Turns, then the turns between two rows, first turn first; the first pair answered
k_575 (before |-> after):
| -.23 |  .01 | -.08 |  .04 | -.07 |  .09 | -.06 |  .00 | -.03 |  .08 |  .02 | -.06 |  .09 |  .02 | -.13 |  .01 | -.10 | -.04 | -.03 | -.03 |  .06 | |-> | -.12 | -.07 | -.04 | -.01 | -.08 |  .08 | -.08 |  .16 |  .01 |  .09 | -.04 | -.04 |  .01 |  .01 | -.05 | -.05 | -.16 |  .01 | -.04 |  .08 |  .05 |
| -.01 |  .03 |  .09 |  .04 |  .05 | -.03 |  .00 | -.01 | -.01 | -.09 | -.01 |  .05 | -.09 |  .06 |  .13 |  .01 |  .07 | -.05 | -.04 | -.03 | -.03 | |-> | -.07 |  .01 |  .02 |  .02 |  .05 | -.05 | -.05 | -.12 | -.02 | -.05 |  .04 |  .02 | -.03 |  .05 |  .06 |  .08 |  .03 | -.08 | -.06 | -.12 |  .01 |
| -.22 |  .14 |  .27 |  .18 | -.06 |  .05 | -.01 | -.12 |  .00 | -.07 | -.01 |  .07 |  .01 |  .24 |  .05 |  .08 | -.09 | -.11 |  .04 |  .03 | -.13 | |-> | -.24 |  .02 |  .14 |  .09 | -.11 | -.02 | -.16 | -.17 |  .03 |  .00 |  .07 |  .00 |  .08 |  .21 | -.07 |  .14 | -.27 | -.10 |  .04 | -.02 | -.07 |
| -.12 | -.02 |  .11 |  .10 | -.31 |  .02 |  .03 |  .00 |  .08 | -.01 | -.01 |  .06 | -.09 |  .07 |  .10 | -.06 | -.14 |  .16 |  .04 |  .11 |  .07 | |-> | -.15 |  .07 |  .12 |  .16 | -.28 |  .04 |  .07 | -.06 |  .08 | -.03 |  .00 |  .10 | -.07 |  .09 |  .10 | -.04 | -.07 |  .12 |  .05 |  .05 |  .05 |
k_493 (before |-> after):
| -.08 | -.16 | -.06 | -.20 | -.05 |  .02 | -.12 |  .12 | -.06 |  .14 |  .07 |  .10 | -.13 |  .25 | -.05 |  .01 | -.06 | -.16 | -.12 | -.27 | -.08 | |-> | -.14 | -.16 | -.05 | -.13 | -.10 |  .08 | -.12 |  .08 | -.01 |  .11 |  .10 |  .11 | -.09 |  .24 | -.09 |  .00 | -.08 | -.13 | -.08 | -.28 | -.10 |
| -.14 |  .19 |  .32 |  .12 | -.01 | -.04 | -.11 | -.01 | -.10 |  .05 | -.08 |  .05 |  .04 |  .33 |  .19 | -.02 | -.13 | -.01 | -.14 |  .04 | -.20 | |-> | -.25 |  .24 |  .11 |  .20 | -.09 |  .15 | -.03 | -.26 |  .08 |  .02 |  .09 | -.06 |  .21 |  .20 | -.02 | -.12 |  .08 |  .04 | -.02 | -.14 | -.13 |
| -.03 |  .16 | -.13 | -.10 |  .14 | -.22 |  .04 | -.26 | -.18 |  .11 |  .11 | -.12 |  .01 |  .06 | -.02 |  .24 | -.01 | -.07 |  .01 | -.21 |  .10 | |-> | -.04 |  .12 |  .09 | -.08 |  .11 | -.29 | -.06 | -.11 | -.22 |  .09 | -.01 | -.03 | -.08 |  .20 |  .09 |  .27 | -.19 | -.11 | -.05 | -.04 |  .02 |
|  .03 | -.13 | -.13 | -.16 | -.03 | -.14 | -.11 | -.06 | -.02 |  .12 |  .01 | -.09 |  .08 | -.06 |  .01 | -.02 | -.22 | -.03 | -.05 | -.04 |  .01 | |-> |  .00 | -.13 | -.03 | -.10 | -.08 | -.14 | -.13 | -.03 |  .03 |  .10 | -.01 | -.06 |  .07 |  .02 |  .01 | -.04 | -.28 | -.03 | -.04 |  .01 | -.03 |
k_578 (before |-> after):
|  .02 | -.08 |  .08 | -.04 | -.03 | -.08 | -.12 |  .17 | -.03 |  .05 |  .02 |  .00 | -.05 |  .04 | -.05 | -.03 | -.08 |  .06 | -.05 |  .03 |  .03 | |-> |  .04 | -.05 |  .13 | -.02 |  .01 | -.03 | -.09 |  .20 | -.07 |  .03 | -.02 |  .02 | -.08 |  .04 |  .00 | -.02 | -.03 |  .06 | -.07 |  .04 |  .01 |
|  .09 | -.09 | -.10 |  .07 |  .17 | -.01 | -.01 |  .09 | -.02 |  .16 |  .12 | -.16 |  .01 | -.19 | -.04 |  .00 |  .14 |  .10 |  .06 |  .04 |  .11 | |-> |  .13 | -.09 | -.06 |  .08 |  .20 | -.01 | -.01 |  .11 | -.03 |  .14 |  .09 | -.14 | -.01 | -.19 | -.01 |  .00 |  .17 |  .09 |  .05 |  .07 |  .12 |
| -.02 |  .04 | -.04 | -.25 |  .07 |  .06 |  .10 |  .16 |  .01 | -.03 | -.04 |  .02 | -.10 | -.05 | -.06 | -.17 |  .12 |  .06 | -.09 |  .01 |  .01 | |-> | -.05 |  .11 | -.02 | -.19 |  .10 |  .07 |  .14 |  .12 | -.04 | -.05 | -.05 |  .04 | -.09 |  .01 | -.03 | -.14 |  .17 |  .04 | -.10 | -.01 | -.02 |
Then:
Between the rows of a pair lie two turns.
| -.03 | -.06 | -.09 | -.04 |  .11 |  .00 | -.09 | -.04 | -.16 |  .10 |  .01 | -.23 |  .04 | -.14 | -.06 |  .21 |  .16 |  .25 | -.02 | -.18 |  .10 | |-> | -.02 | -.02 |  .17 |  .02 |  .17 | -.06 | -.07 |  .14 | -.22 |  .06 | -.15 | -.08 | -.08 |  .01 |  .15 |  .23 |  .10 |  .21 | -.09 |  .01 | -.01 | : k_493, k_575
|  .00 | -.10 | -.18 | -.07 |  .09 | -.12 | -.03 | -.15 | -.05 | -.03 |  .04 | -.14 |  .14 | -.14 | -.15 |  .08 |  .04 |  .07 | -.05 | -.17 |  .12 | |-> | -.09 | -.15 |  .18 |  .06 | -.01 | -.14 | -.15 |  .05 | -.01 | -.06 | -.10 |  .03 |  .04 |  .13 | -.04 |  .10 | -.25 |  .05 | -.13 |  .06 | -.06 | : k_493, k_493
|  .09 |  .04 | -.02 | -.01 |  .01 |  .01 |  .15 | -.12 | -.12 |  .00 |  .16 | -.04 |  .04 | -.02 | -.03 |  .04 |  .36 | -.04 | -.01 | -.15 | -.02 | |-> |  .22 | -.26 | -.13 | -.21 | -.08 | -.07 | -.03 |  .12 | -.07 |  .06 |  .08 | -.12 | -.05 | -.11 | -.04 |  .00 |  .10 |  .05 | -.05 |  .01 |  .01 | : k_575, k_575
|  .10 |  .11 |  .03 | -.03 |  .01 |  .01 |  .09 |  .18 | -.05 |  .02 | -.14 |  .08 | -.09 | -.06 |  .15 | -.13 |  .09 |  .03 |  .03 |  .19 | -.18 | |-> | -.11 |  .11 | -.20 | -.02 |  .01 | -.08 | -.02 | -.23 | -.07 |  .11 |  .07 | -.04 |  .11 | -.03 | -.13 |  .06 |  .01 | -.06 |  .05 | -.12 | -.07 | : k_575, k_575
| -.01 | -.01 |  .02 | -.04 |  .04 | -.07 | -.08 | -.05 | -.11 |  .05 |  .03 | -.03 |  .05 | -.02 | -.01 |  .14 | -.01 | -.08 | -.08 | -.05 |  .04 | |-> | -.10 |  .00 |  .07 |  .06 | -.03 | -.01 | -.08 | -.07 | -.05 |  .04 |  .05 | -.02 |  .10 |  .01 | -.05 |  .10 | -.06 | -.06 | -.04 | -.05 |  .00 | : k_493, k_493
| -.17 |  .08 |  .06 |  .29 | -.09 |  .39 |  .23 |  .12 |  .23 | -.17 |  .25 |  .11 |  .00 |  .14 |  .11 | -.26 |  .18 | -.05 |  .03 |  .13 | -.04 | |-> | -.04 | -.02 | -.44 | -.05 |  .07 |  .21 |  .19 | -.13 |  .08 |  .00 |  .38 | -.11 |  .11 | -.10 | -.07 | -.10 |  .24 | -.05 |  .05 | -.18 |  .24 | : k_493, k_575
|  .01 | -.14 |  .14 | -.07 |  .03 | -.03 | -.04 | -.07 | -.02 | -.03 | -.02 |  .04 |  .02 |  .06 |  .02 | -.04 | -.31 |  .04 |  .00 |  .13 |  .07 | |-> | -.05 |  .00 |  .14 |  .09 | -.03 |  .19 |  .08 | -.16 |  .07 | -.11 |  .06 |  .08 |  .10 |  .04 | -.01 | -.16 | -.09 |  .06 |  .08 |  .08 |  .02 | : k_575, k_493
| -.16 |  .35 |  .24 |  .09 | -.03 |  .17 |  .15 |  .06 |  .00 | -.18 | -.07 |  .20 |  .06 |  .02 |  .08 | -.17 |  .33 |  .02 |  .00 |  .08 | -.17 | |-> | -.08 |  .38 | -.06 | -.11 |  .15 |  .03 |  .18 | -.16 | -.18 | -.07 |  .02 |  .08 |  .11 | -.10 | -.02 | -.04 |  .44 | -.01 |  .00 | -.18 |  .02 | : k_578, k_493
| -.06 |  .08 | -.17 |  .02 | -.01 |  .06 | -.16 | -.10 |  .03 |  .02 | -.07 | -.04 |  .23 | -.09 | -.12 |  .03 |  .09 | -.11 |  .03 | -.10 | -.22 | |-> |  .03 |  .03 | -.05 | -.07 |  .07 | -.11 | -.20 |  .07 | -.10 |  .05 | -.21 |  .03 |  .08 |  .00 |  .03 |  .08 | -.02 | -.13 | -.07 |  .03 | -.24 | : k_493, k_493
|  .12 | -.15 |  .08 | -.15 |  .00 | -.13 | -.03 |  .14 | -.08 |  .11 | -.14 |  .06 | -.22 |  .02 |  .20 |  .05 | -.11 |  .01 | -.14 | -.03 |  .13 | |-> | -.07 |  .11 |  .10 |  .02 |  .07 | -.06 |  .08 | -.15 | -.14 |  .07 | -.02 |  .07 | -.08 |  .08 |  .14 |  .14 |  .10 | -.08 | -.11 | -.27 |  .15 | : k_575, k_575
| -.03 | -.06 |  .18 | -.03 |  .04 | -.13 | -.06 |  .18 | -.10 |  .02 | -.10 |  .09 | -.11 |  .07 |  .08 |  .08 | -.16 | -.05 | -.09 |  .14 | -.07 | |-> | -.18 |  .08 |  .12 |  .09 |  .10 | -.09 | -.02 | -.11 | -.15 |  .02 |  .01 |  .08 |  .02 |  .11 | -.04 |  .19 | -.08 | -.11 | -.06 | -.07 | -.05 | : k_575, k_575
| -.21 |  .26 |  .17 |  .14 |  .07 | -.04 | -.07 | -.19 | -.10 | -.05 | -.05 |  .05 |  .03 |  .18 |  .09 |  .19 | -.12 | -.15 |  .06 | -.14 | -.03 | |-> | -.09 | -.08 | -.04 | -.10 | -.01 | -.13 | -.30 | -.04 |  .00 |  .03 | -.04 | -.07 | -.01 |  .06 | -.01 |  .17 | -.42 | -.05 |  .03 | -.03 |  .02 | : k_575, k_578
| -.28 |  .03 |  .14 |  .21 | -.17 |  .02 |  .15 | -.01 |  .04 | -.11 | -.03 |  .02 |  .00 |  .22 |  .03 | -.05 |  .01 |  .02 |  .00 |  .06 | -.02 | |-> | -.20 | -.01 | -.21 |  .05 | -.14 |  .02 |  .18 | -.13 |  .06 | -.06 |  .09 | -.12 |  .08 |  .01 | -.13 | -.07 |  .13 |  .06 |  .06 | -.10 |  .12 | : k_493, k_578
|  .02 | -.02 | -.14 |  .15 | -.19 |  .22 |  .04 |  .15 |  .18 | -.11 |  .15 | -.15 |  .00 | -.10 | -.03 | -.25 |  .19 |  .21 |  .00 |  .10 | -.01 | |-> | -.08 |  .12 | -.16 |  .22 | -.13 |  .22 |  .09 | -.04 |  .11 | -.11 |  .20 | -.16 |  .09 | -.05 | -.08 | -.18 |  .27 |  .14 |  .01 | -.03 | -.01 | : k_578, k_575
|  .27 | -.17 |  .07 | -.10 |  .10 |  .04 | -.03 |  .21 |  .07 |  .21 | -.27 |  .04 | -.22 |  .04 |  .13 |  .08 |  .03 |  .13 |  .08 |  .15 |  .06 | |-> |  .04 | -.09 | -.04 |  .12 | -.12 |  .34 |  .01 | -.02 |  .34 |  .12 | -.06 | -.04 |  .00 |  .00 | -.16 | -.05 |  .15 |  .17 |  .23 | -.01 |  .04 | : k_493, k_493
| -.03 |  .05 |  .04 |  .07 |  .00 |  .15 |  .10 | -.05 |  .10 |  .03 |  .02 |  .01 |  .06 | -.08 | -.03 | -.08 |  .22 |  .02 |  .06 |  .02 | -.05 | |-> | -.01 | -.15 | -.10 | -.06 | -.06 |  .06 | -.05 |  .00 |  .14 |  .11 |  .06 | -.06 |  .07 | -.14 | -.13 | -.06 |  .00 |  .07 |  .04 |  .05 | -.01 | : k_575, k_575
|  .00 | -.03 | -.13 | -.14 |  .13 | -.07 | -.02 | -.12 | -.15 |  .09 | -.04 | -.14 |  .07 |  .03 | -.05 |  .13 | -.05 |  .06 | -.09 | -.10 |  .12 | |-> | -.17 | -.02 |  .08 |  .07 | -.06 |  .06 | -.10 | -.09 |  .00 |  .03 | -.05 | -.04 |  .09 |  .20 | -.09 |  .11 | -.19 |  .05 | -.09 |  .01 | -.03 | : k_493, k_493
|  .09 |  .02 |  .18 |  .12 | -.09 |  .11 | -.03 |  .25 |  .10 | -.06 | -.10 |  .02 | -.01 |  .09 |  .06 | -.17 | -.04 |  .05 |  .03 |  .19 | -.08 | |-> | -.15 |  .09 | -.03 |  .18 | -.08 |  .06 | -.11 | -.17 |  .03 | -.02 |  .09 | -.08 |  .17 |  .14 | -.21 |  .05 | -.06 | -.05 |  .06 | -.14 |  .01 | : k_575, k_575
|  .11 |  .07 | -.17 | -.11 |  .15 | -.07 | -.03 |  .09 | -.08 | -.04 | -.03 | -.08 |  .07 | -.03 | -.11 | -.06 |  .15 |  .01 | -.04 |  .05 |  .15 | |-> | -.06 |  .06 |  .09 |  .11 | -.06 |  .06 | -.12 |  .15 |  .06 | -.09 | -.09 |  .03 |  .06 |  .16 | -.10 | -.10 | -.06 |  .02 | -.05 |  .17 | -.01 | : k_493, k_493
| -.28 |  .02 |  .18 |  .15 | -.16 |  .04 | -.20 | -.10 | -.01 | -.26 |  .05 | -.04 |  .01 |  .06 | -.06 |  .13 |  .03 | -.02 | -.04 | -.14 |  .03 | |-> | -.19 | -.11 | -.10 | -.04 | -.14 | -.02 | -.24 | -.12 |  .03 | -.20 |  .09 | -.17 |  .03 | -.11 | -.15 |  .12 |  .01 |  .04 | -.05 | -.20 |  .15 | : k_575, k_493
| -.25 | -.05 |  .08 |  .21 | -.36 |  .27 | -.19 | -.01 |  .35 | -.05 |  .09 | -.01 |  .12 |  .15 | -.24 | -.08 | -.25 |  .10 |  .08 |  .07 | -.20 | |-> | -.13 | -.08 |  .19 |  .18 | -.34 |  .27 | -.11 |  .20 |  .34 | -.09 | -.02 |  .05 |  .01 |  .13 | -.10 | -.19 | -.18 |  .14 |  .07 |  .20 | -.23 | : k_575, k_578
|  .09 | -.13 | -.17 | -.29 |  .18 | -.28 | -.12 | -.01 | -.27 |  .05 |  .11 | -.17 |  .01 | -.03 |  .01 |  .02 |  .12 | -.03 |  .02 | -.01 |  .10 | |-> | -.27 | -.12 |  .15 |  .11 | -.16 |  .00 | -.24 | -.03 |  .04 | -.07 |  .14 | -.04 |  .07 |  .23 | -.13 | -.09 | -.14 | -.03 |  .08 |  .14 | -.17 | : k_493, k_493
| -.13 | -.05 | -.04 |  .09 | -.23 | -.07 | -.08 |  .03 |  .08 |  .05 |  .09 | -.24 | -.15 |  .02 | -.05 | -.02 | -.12 |  .00 | -.14 |  .04 |  .07 | |-> | -.13 |  .12 |  .11 |  .22 | -.18 |  .01 |  .08 |  .05 |  .03 | -.02 |  .06 | -.16 | -.17 |  .05 |  .08 | -.09 |  .06 | -.03 | -.12 |  .06 |  .02 | : k_575, k_575
|  .02 | -.12 | -.09 | -.11 | -.12 |  .08 | -.10 |  .19 |  .06 |  .02 | -.06 | -.01 | -.05 | -.02 |  .04 | -.24 | -.22 |  .12 |  .05 |  .02 |  .05 | |-> |  .01 |  .04 |  .01 |  .02 | -.13 |  .18 |  .04 |  .17 |  .09 | -.08 | -.06 |  .03 | -.04 | -.03 |  .12 | -.32 |  .01 |  .12 |  .08 |  .02 | -.01 | : k_493, k_575
|  .00 | -.18 | -.08 |  .06 | -.16 |  .02 | -.05 |  .17 |  .27 | -.01 |  .04 | -.11 |  .03 | -.15 | -.12 | -.19 | -.07 |  .02 |  .04 |  .09 | -.17 | |-> | -.11 |  .10 |  .01 |  .23 | -.10 |  .08 |  .11 | -.03 |  .21 | -.09 |  .07 | -.04 |  .09 | -.09 | -.10 | -.15 |  .17 | -.03 |  .05 | -.07 | -.19 | : k_575, k_575
| -.03 | -.06 |  .02 |  .05 |  .04 | -.16 |  .02 | -.12 | -.21 |  .03 |  .03 |  .06 |  .09 |  .06 | -.09 |  .19 | -.08 | -.10 | -.17 | -.07 |  .02 | |-> |  .10 | -.09 |  .16 |  .03 |  .02 | -.14 |  .07 |  .13 | -.19 |  .00 | -.08 |  .10 | -.04 |  .04 |  .07 |  .07 | -.07 | -.05 | -.17 |  .13 | -.03 | : k_575, k_575
| -.09 | -.09 |  .03 |  .06 | -.06 |  .07 | -.21 |  .07 |  .10 | -.10 |  .05 | -.06 |  .13 | -.01 |  .02 | -.11 | -.11 |  .08 |  .03 |  .18 | -.03 | |-> | -.16 |  .09 |  .11 |  .17 | -.03 |  .12 | -.09 | -.04 |  .06 | -.12 |  .09 |  .00 |  .18 |  .03 |  .03 | -.09 |  .06 |  .04 |  .06 |  .09 | -.05 | : k_575, k_575
|  .06 | -.06 |  .04 |  .04 | -.19 |  .00 | -.07 |  .12 |  .24 | -.06 |  .04 |  .01 | -.01 |  .16 |  .04 | -.13 | -.24 |  .06 | -.01 |  .11 | -.10 | |-> |  .06 |  .05 | -.10 |  .09 | -.17 |  .12 |  .08 |  .00 |  .30 | -.12 |  .15 | -.03 |  .08 |  .03 | -.04 | -.18 | -.01 |  .06 |  .08 | -.02 | -.06 | : k_578, k_493
| -.10 |  .10 |  .04 |  .07 |  .00 | -.02 |  .01 | -.12 | -.01 | -.02 |  .05 | -.03 |  .07 |  .01 | -.07 | -.01 | -.05 | -.06 | -.05 | -.02 |  .01 | |-> |  .01 | -.03 |  .06 | -.02 | -.05 | -.04 | -.04 |  .07 |  .04 | -.01 | -.04 | -.03 |  .00 | -.04 |  .00 | -.08 | -.13 |  .00 | -.07 |  .13 | -.01 | : k_575, k_575
|  .00 | -.02 |  .12 | -.05 | -.04 | -.02 | -.09 |  .07 |  .04 |  .00 | -.02 |  .08 | -.10 |  .08 |  .11 |  .04 | -.09 |  .01 |  .04 |  .12 | -.11 | |-> | -.12 |  .07 |  .06 |  .03 | -.01 | -.02 | -.09 | -.14 |  .02 |  .01 |  .07 |  .07 |  .02 |  .10 |  .01 |  .13 | -.04 | -.05 |  .05 | -.04 | -.06 | : k_575, k_575
| -.28 |  .02 | -.23 |  .13 | -.18 | -.03 | -.16 | -.35 |  .27 |  .07 |  .30 | -.12 |  .09 |  .10 | -.41 |  .23 | -.13 |  .05 | -.10 | -.19 | -.04 | |-> |  .16 | -.15 | -.45 | -.33 |  .06 | -.30 | -.12 | -.04 |  .07 |  .23 |  .15 | -.25 | -.12 | -.16 | -.20 |  .22 | -.08 |  .12 | -.16 | -.12 |  .11 | : k_493, k_578
|  .05 | -.01 | -.13 | -.20 |  .15 | -.16 | -.04 | -.06 | -.15 |  .10 |  .02 | -.09 | -.03 | -.03 |  .04 |  .09 |  .04 | -.10 | -.03 | -.06 |  .08 | |-> | -.03 | -.06 |  .16 | -.02 | -.03 | -.08 | -.10 |  .13 |  .00 |  .03 | -.09 |  .05 | -.08 |  .14 |  .11 |  .01 | -.16 | -.06 | -.04 |  .18 | -.08 | : k_575, k_493
| -.05 |  .01 | -.17 |  .01 |  .04 | -.14 | -.23 | -.09 | -.05 |  .10 |  .09 |  .02 |  .12 | -.07 | -.12 |  .12 | -.24 |  .02 |  .06 | -.11 |  .15 | |-> |  .10 |  .16 |  .16 |  .09 |  .07 | -.01 |  .03 |  .23 | -.05 | -.06 | -.09 |  .18 | -.07 | -.06 |  .22 | -.10 |  .03 |  .08 |  .09 |  .13 |  .00 | : k_575, k_575
| -.05 | -.02 |  .13 |  .05 |  .07 |  .08 | -.06 | -.17 |  .06 |  .03 |  .04 |  .00 | -.03 |  .13 |  .11 |  .06 |  .05 | -.06 | -.05 |  .00 | -.13 | |-> | -.02 | -.12 | -.05 | -.07 |  .06 |  .06 | -.13 | -.21 |  .08 |  .09 |  .10 | -.09 |  .00 |  .04 |  .00 |  .07 | -.02 |  .00 | -.06 | -.03 | -.06 | : k_493, k_575
|  .41 | -.17 | -.03 | -.08 | -.09 | -.14 | -.02 |  .10 | -.11 |  .16 |  .05 | -.01 | -.04 | -.23 | -.01 |  .03 |  .17 | -.25 |  .01 |  .21 |  .20 | |-> |  .28 | -.03 |  .29 |  .16 | -.13 | -.04 |  .03 |  .15 | -.08 |  .07 | -.01 |  .17 | -.08 | -.05 |  .10 | -.01 |  .16 | -.28 | -.02 |  .31 |  .05 | : k_575, k_493
|  .00 |  .04 |  .10 |  .03 |  .12 | -.09 |  .01 |  .04 | -.08 | -.08 | -.03 |  .02 | -.01 |  .07 |  .07 |  .04 |  .01 | -.02 | -.08 |  .07 |  .05 | |-> | -.09 |  .09 |  .01 |  .10 |  .07 |  .02 |  .07 | -.08 |  .04 | -.11 |  .07 | -.02 |  .11 |  .03 | -.06 | -.01 |  .09 |  .01 |  .00 | -.01 |  .06 | : k_493, k_493
